(in the rows, 128 means zero)
The rows of D fall into 4 groups, and each row is roughly a mix of its group's hidden directions.
D:
[[144 111 115 126 107  85 110 182 167 165]
 [ 73 114 104 138 102 141 186 161 133 130]
 [ 89  85 103 126 100 115 103 185 129 145]
 [142  89 155 123 161  82 162 154  91 112]
 [111 184 125 121 111 170 135 100 163 167]
 [180  87 103 124 144 150 131  74 133 109]
 [ 98 145 140 140  70 137 133 186 116 154]
 [151 188 112 144 152 178 155 116 105 129]
 [112  66 143 104 123  75 112 134 131  94]
 [ 88 131 117 136  96 167 182 130 155 161]
 [151  97 126 120 126 132  71  73 163 121]
 [119 185 145 118 114 181  91 114 148 148]
 [119 114  82 139 156 175  87 115 169 132]
 [138  71 165 129 129 109  70 106 141 124]
 [150  81 162 122 132 124 173  91 120  86]
 [129  75 125 142  95  73 112 159 101 119]
 [158 103 154 136 159  78 182 112 117 118]
 [ 70 146  99 135 132 180 162 128 142 150]
 [175 101 152 105  99  83 100 153 114 103]
 [110 122 150 122 141  93 182 172 105  90]
 [139 119 117 136 161 147 195  79 115 117]
 [168  75 158 109 105  89 141 147 155 138]
 [ 96 129 127 140  66 119  80 150 128 163]
 [168  66 126 120 126  90 134 116  99  95]
 [ 94 142 127 114  56 167 150 119 142 137]
 [ 81 148 111 112 113 155  78 147 156 165]
 [113 152 104 116 142 175  89  79 157 109]
 [175 191 149 137 130 167 122  99 124 126]
 [156 124 164 124 177 120 102  67 129 113]
 [ 79 107  72 119 149 144 154 168 122 126]
 [152  71 160 110 117 109  94 110  84 122]
 [ 97 156 118 116 167 177 181 133 147 124]
 [112 147 105 123 133  95 118 209 127 140]
 [115 156 118 140 211 150 112 139 137 140]
 [ 60 149 104 124 103 170 107 136 143 143]
 [ 97 105 130 115 125  63 115 182 122 124]
 [101 104 111 136 177 109 184 113  92 130]
 [185 104 145 115  76  86 118 128 116 114]
 [ 63 107 129 103 119 129 154 171  93 131]
 [103 165 138 137 168 178 144  79 141 126]
 [ 78  56 114 103 140 111 116 125 130 125]
 [118 148 129 125  91 171  74  82 139 112]
 [ 94 119  68 106 136 160 106 142 173 126]
 [101 150 113 120  86 123 105 193 131 160]
 [116  91 109 127 144  63  99 165 143 147]
 [162 121 176 136 149 125 160  69 120 106]
 [180 105 162 124 128 105 141  65 124 125]
 [148 157 143 138 148 164 109  66 168 128]
 [170 178 157 143 128 183 112 112 125 142]
 [171 169 134 130  75 130 125 177 126 148]
 [178 117 117 153 127  64  99 101 128 140]
 [138 173 135 119 127  90  95 186 157 139]
 [120 114  51 150 158 104 115 154 124 139]
 [160 128 171  95  81  99 124 169 125 109]
 [128 117 151  92  91 122  56 140 136 145]
 [112 177 119 118 115 193 139 100 154 112]
 [113  95 119 123 112  67  84 156  99 115]
 [161 136 149 110 138 189 132  73 145 127]
 [125 124  84 144 106 185 148  89 133 162]
 [133 136 130 114  80 172 139  96 186 140]
 [165 172 134  99 133 154 161  86 157 105]
 [192 142 174 116 129  92 151 141 108 116]
 [165 122 131 134 171  88  74 151 112 106]
 [156  84 122 112  90  75 148 143  95 117]
 [130 169 105 164 113  87 115 180 145 150]
 [134 130 132 111 195 171 158  92 123 110]
 [149 120 193 114 127  71 105 136 108 118]
 [ 79 159  81 138 140 135 148 180 129 140]
 [ 92 142 121 173 127 120 143 185 109 167]
 [105 157 105 119 126 127  63 177 145 142]
 [154  85 145 124 185 117 165 129  98 103]
 [104  67 113 122 124  69 156 144 125 123]
 [127 107 127 138 159 113 207 139 101 112]
 [ 78  87 109 115  84 126 110 173 124 128]
 [111 113 126 116  86  82  87 181 124 124]
 [144 176 142 150 173 177 126 102 143 151]
 [103  67 105 102  95 100 156 107 108 122]
 [ 80  83  84 146 150 150 162 121 142 118]
 [ 67 153 111 125  99 128  91 172 119 145]
 [172  88 150 133 152 109 154  80 128  96]
 [101 177  88 153 162 172 123 104 129 131]
 [192 122 168 125  92  96 119  99 127 120]
 [139 158 147 146 151  95  73  79 109 135]
 [181 135 169 133 190 124 140 144 117 115]
 [114  76 139 140  95 122  78 162 126 163]
 [171  94 157 107 162  92 171 133 109 117]
 [ 85 161  91 133  92 144 106 176 123 148]
 [121 146 107 125  92 175 112 115 192 146]
 [148 101 111 142  70 123 169 148 163 156]
 [140 116 151 140  72 123 192 115 131 155]
 [123 178 159 139 104 181 117  98 157 144]
 [123 143 125 158 174 161 185 110 137 160]
 [ 84 139  79 126 158 144 110 166  90 112]
 [114 156 131 106 120  91  63 171 133 134]
 [193 175 134 127 160 148 113 156 140 122]
 [167 121 174  96 122  78 130 108 116  92]
 [156 190 177 111 133 128 111 100 118 106]
 [151 158 179  81 145 148  84 144 126 122]
 [104 117  92 116 124 154 189  77 126 131]
 [122 119 158 103 123 117 124 185  75  93]
 [140 161 117 103 127  97  87 195 133 125]
 [150 115 155 112  87 149 124 162 193 132]
 [176 129 158 132  92  97  83 110 161 140]
 [107 193 112 156 128 151 111 162 164 142]
 [163 178 117 154 137 147 160  84 161 134]
 [115  58 137 115 162  84 153 126 128 120]
 [144 164 141 124 126 191 166  96 143 101]
 [153 156 135 116  84 146 138 180 154 170]
 [155 135 156  92  61 141 110  95 128 114]
 [161  98 170 102 111  73 109 101 122 112]
 [100 176  76 129 168 139 121  97 155 130]
 [142 164 118 142 186 167 147  86 145 133]
 [176 128 163 143 108  75  91 143 106 127]
 [107  80 121 134  90  82 103 167 104 130]
 [109 108 137 154 119 155  61 108 141 169]
 [167 110 155 106 192 137 139  98 106 111]
 [191 110 173 118 124  98 148 144 112  99]
 [188 127 151 106 164 116 157 120 125  80]
 [154  74 133 124 107  65 106 140 118 110]
 [ 93 109  91 145 170 104 176 162 134 121]
 [127  94 152 127 133  57 123 167 102 137]
 [ 63 124  99 141 122 167 111 105 127 166]
 [159 128 156 138 110  87  87 181 101 121]
 [170 127 178 114  85 120  87 103 115 141]
 [113 127  81  96 118 165 156  95  96  93]
 [164 166 175 140 114 140 100  77 143 132]
 [156 164 171 123  74 141  89 104 130 125]
 [167 111 135 137 119  72 151 163  85 109]
 [142  91 100 108  95  90  90 146 173 139]
 [107 168 143 103  67 171 120 121 149 140]
 [185 114 192 131 125  90 120 130 136 123]
 [110  62 127 125 105 103  91 115  88 136]
 [ 81  83 118 146 104 115 106 173 124 164]
 [121 146 105 110 188 166 124  76 136 119]
 [136 123 116 143 164  83  89 171  86 116]
 [154 110 147  96  87  87  71 125 128 134]
 [185 122 170 135 144  98 113  84 126 102]
 [117 147 121 109  62 148  83  91 140 133]
 [108  96  66 131 154 114 140 180 121 125]
 [163 107 178 101 123  72 123 124 117  98]
 [107 145 114 125 109 184 160  81 164 142]
 [116  96  97 130 182  95 159 134  86 114]
 [200 123 186 132 130 142 129 131 116 117]
 [ 93 137  99 143 117  99 109 179 124 181]
 [181 160 149 150 158 140 134  76 152 122]
 [152 130 133 103 155 118  52 123 119  93]
 [ 74 115 103 127 156 138 186 154 106 131]
 [ 81 132 127 120 186 159 170 115 103 128]]
Each list below has two rows that fit no group; the rest each fit one group, if only roughly. Name those rows in the order they come.
  * k93: [174  82 143 141 149  89 162 117  97 110]
  * k833: [ 97 109  93 148 180 167 149  92 117 119]
  * k490: [174 146 140 130 173 124 182 100 126  99]
  * k245: [107 133  95 144  73 166  98 123 146 168]
  * k582: [148  64 147 131 138  77 101 102 133 138]
  * k128: [151 102 157 145 119 102 138 100  59 107]
  * k64: [ 63 116  91 113 142 165  99 113 112 114]
  * k157: [ 51 104 118 126 132 110 143 159 147 154]
  * k425: [165 125 146 143 136  79  69 140 117 160]
  * k770: [145 102 101 147 193 128 127  90 111  94]
 => k245, k128
  * k160: [ 85 159  79 135 154 130 111 176 147 143]
  * k967: [106  67 128 148 108  82 112 139 124 167]
  * k472: [114 179 150 132 134 167  90  76 118 121]
  * k670: [108  77 129 149 167 140 165  96  96 153]
  * k994: [120 162 116 135 181 172 181 131 128 120]
  * k171: [192 146 152 166 114 114 102  95 130 151]
  * k216: [ 86 155 143 123 173 167 107  80 127 129]
  * k211: [142 151 117 113 180 122 174  96  98  93]
  * k701: [144  66 143 103 150  94 166 153 134 109]
  * k35: [ 78 153 146 151 114 170 169 142 126 163]
 => k994, k211
  * k566: [187 158 159 104 122 113  98  84 128 119]
  * k315: [110 113 130 138 150 189 155  70 138 131]
  * k552: [142 152 138 133 162 143 189  83 126  95]
  * k773: [173 129 182 120 123 137  72  99 130 129]
  * k788: [ 90 112  63 142 130 121 146 169 100 140]
  * k255: [100 204 117 112 132 170 121 143 140 134]
  * k825: [126  62 125 128 120  67 111 126 137 152]
  * k963: [ 87 165 103 128 118 149  63 124 149 147]
  * k340: [102  94 114 133 106  98  82 179 126 159]
  * k750: [135 154 137 115  59 150  97 157 152 151]
  * k996: [155  68 144 143 124  85 144 149  89 114]
 => k315, k255
  * k371: [158 116 147 128  89 149 162  61 116 126]
  * k56: [140  87 127 122  86  81 148 181 121 127]
  * k815: [ 93 155  96 120 130 185 159 150 166 129]
  * k790: [163 133 183 112 115 152  77 128 139 161]
  * k333: [142  90 125 124  76 101 147 188 131 139]
  * k574: [148  49 141 134 103 107 124  96 123 140]
  * k687: [188 136 145 126 158 115 163  75 130 117]
  * k326: [122 170 139 135 162 183  97  92 140 103]
  * k27: [131 107 148 126 111  94  60 168 128 154]
  * k325: [113 158 115 123 100 173 119  66 147 154]
  * k987: [163 164 132 156 169 161 176 102 126 133]
  * k341: [ 98 124 109 126  78 100 138 192 143 115]
 => k815, k790
  * k590: [ 80  99  91  96  87 113 102 158 135 116]
  * k694: [163  74 132 158 140  80 132 109  93 128]
  * k395: [ 53 162 104 122 105 142 136  98 121 122]
  * k492: [145 112 155 121  65 114 163 158 102  99]
  * k321: [140 108 145 109  93 101  59 136 157 147]
  * k988: [156  90 127 143 124  52 131 155 130 119]
  * k851: [ 96 160 102 154 146 177 139 155 147 170]
  * k361: [111 100  96 120  77 112  99 173 156 150]
  * k651: [107 159 141 113 149 191  98  87 142 137]
  * k200: [100  90 114 126 117 121 184 184 133 144]
  * k60: [ 57  93 103 119 109 163 118 142 137 143]
  * k533: [ 78 142 111 137 117 120 167 189 134 153]
  * k561: [ 82 119 110 123 159 161 192 142 126 113]
  * k192: [181 146 145 145  95 160 145  83 138  98]
  * k242: [155  84 117 145 151  70 134 172 136 140]
 => k851, k60
  * k785: [161 137 124 134 152 124 133  44 117 117]
  * k758: [ 91 119  93 154 119 138 174 177 131 160]
  * k776: [169  87 159  91 138 119 156 125 101  87]
  * k794: [ 97 103 108 118 134 141 191 168  94 118]
  * k660: [111  95  97 132  66 129  96 137 149 166]
  * k261: [133  87 122 148  71  96 114 164 126 162]
  * k921: [163 145 161 154  97 169 147  76 125 136]
  * k625: [ 96 191 109 141 120 184 143 133 116 134]
  * k868: [169  93 141 154 159  86 164 155 107 117]
  * k363: [106 141 128 124  70 145  99 176 160 152]
  * k144: [ 77 134 107 148 102 129 117 176 149 173]
  * k564: [ 89 134  79 166 128 141 173 142 126 164]
  * k12: [100  85  82 122 158 144 182 135 139 131]
  * k107: [133 165 145 127  74 115 128 188 137 154]
 => k660, k261
  * k865: [181 112 141 126 149  77 112 109  89 102]
  * k605: [129 108 121 139 106  61 146 185 134 133]
  * k178: [184  90 152 135 124 112 113  76 104 121]
  * k597: [180 132 175 135 138 147 106  72 127 135]
  * k628: [105 184 148 164 182 134 133 149 115 140]
  * k631: [108 122 116 151  77  97  73 155 123 153]
  * k115: [112  67 103 148 139  88 104 130  87 119]
  * k409: [139  59 129 147 157  85 141  98 118 119]
  * k682: [145 125 156  70 102 150 163 105 136  87]
  * k872: [ 74 140 110 138  84 157 159 126 143 169]
  * k820: [102 183 116 116  99 181 143 132 147 156]
 => k409, k820
  * k221: [ 91 108  86 122  74 148 128 163 154 143]
  * k239: [136 127 131 155 110 109 207 163 120 123]
  * k47: [113 141 178 167 167  89 160 127 106 140]
  * k877: [146  61 141 132 118  75 100 113 115 130]
  * k803: [ 80 108 108 115  97 153  81  87 114 142]
  * k170: [198 137 151 102 107 155 149 110 157 118]
  * k448: [195 126 159 132 152 104 123 110 100  92]
  * k665: [ 71 104  84 123 122 120 171 158 126 106]
  * k456: [123  99 147 134 164  61 171 128 122 115]
  * k36: [ 69 127  91 120 113 118 161 179 124 112]
  * k168: [187 103 143 161 139  77 148 110 135 142]
 => k877, k170
  * k346: [160 111 154 143 152 135 206 118 118 134]
  * k527: [117 191 101 126 168 132 157 167 125 111]
  * k468: [ 89  71 123 104 120  88  92 138 109 110]
  * k250: [ 74 135 108 134 126 183  91 117 154 150]
  * k68: [108 105 126 137 106  69 148 189 131 137]
  * k57: [165 150 174 119 144 136 142  71 118  94]
  * k493: [121 134 127 110 125 129 160  45 130 101]
  * k861: [ 94 155 121 146 127 177  72 153 139 152]
  * k562: [142 153 130  89  92 117  85 171 165 112]
  * k252: [127  95 129 126 106  75 156 181  96 118]
  * k287: [163 108 134 137  65  90 105 136 157 150]
  * k699: [194 128 163 110 118 114 149  87 116 102]
 => k250, k562
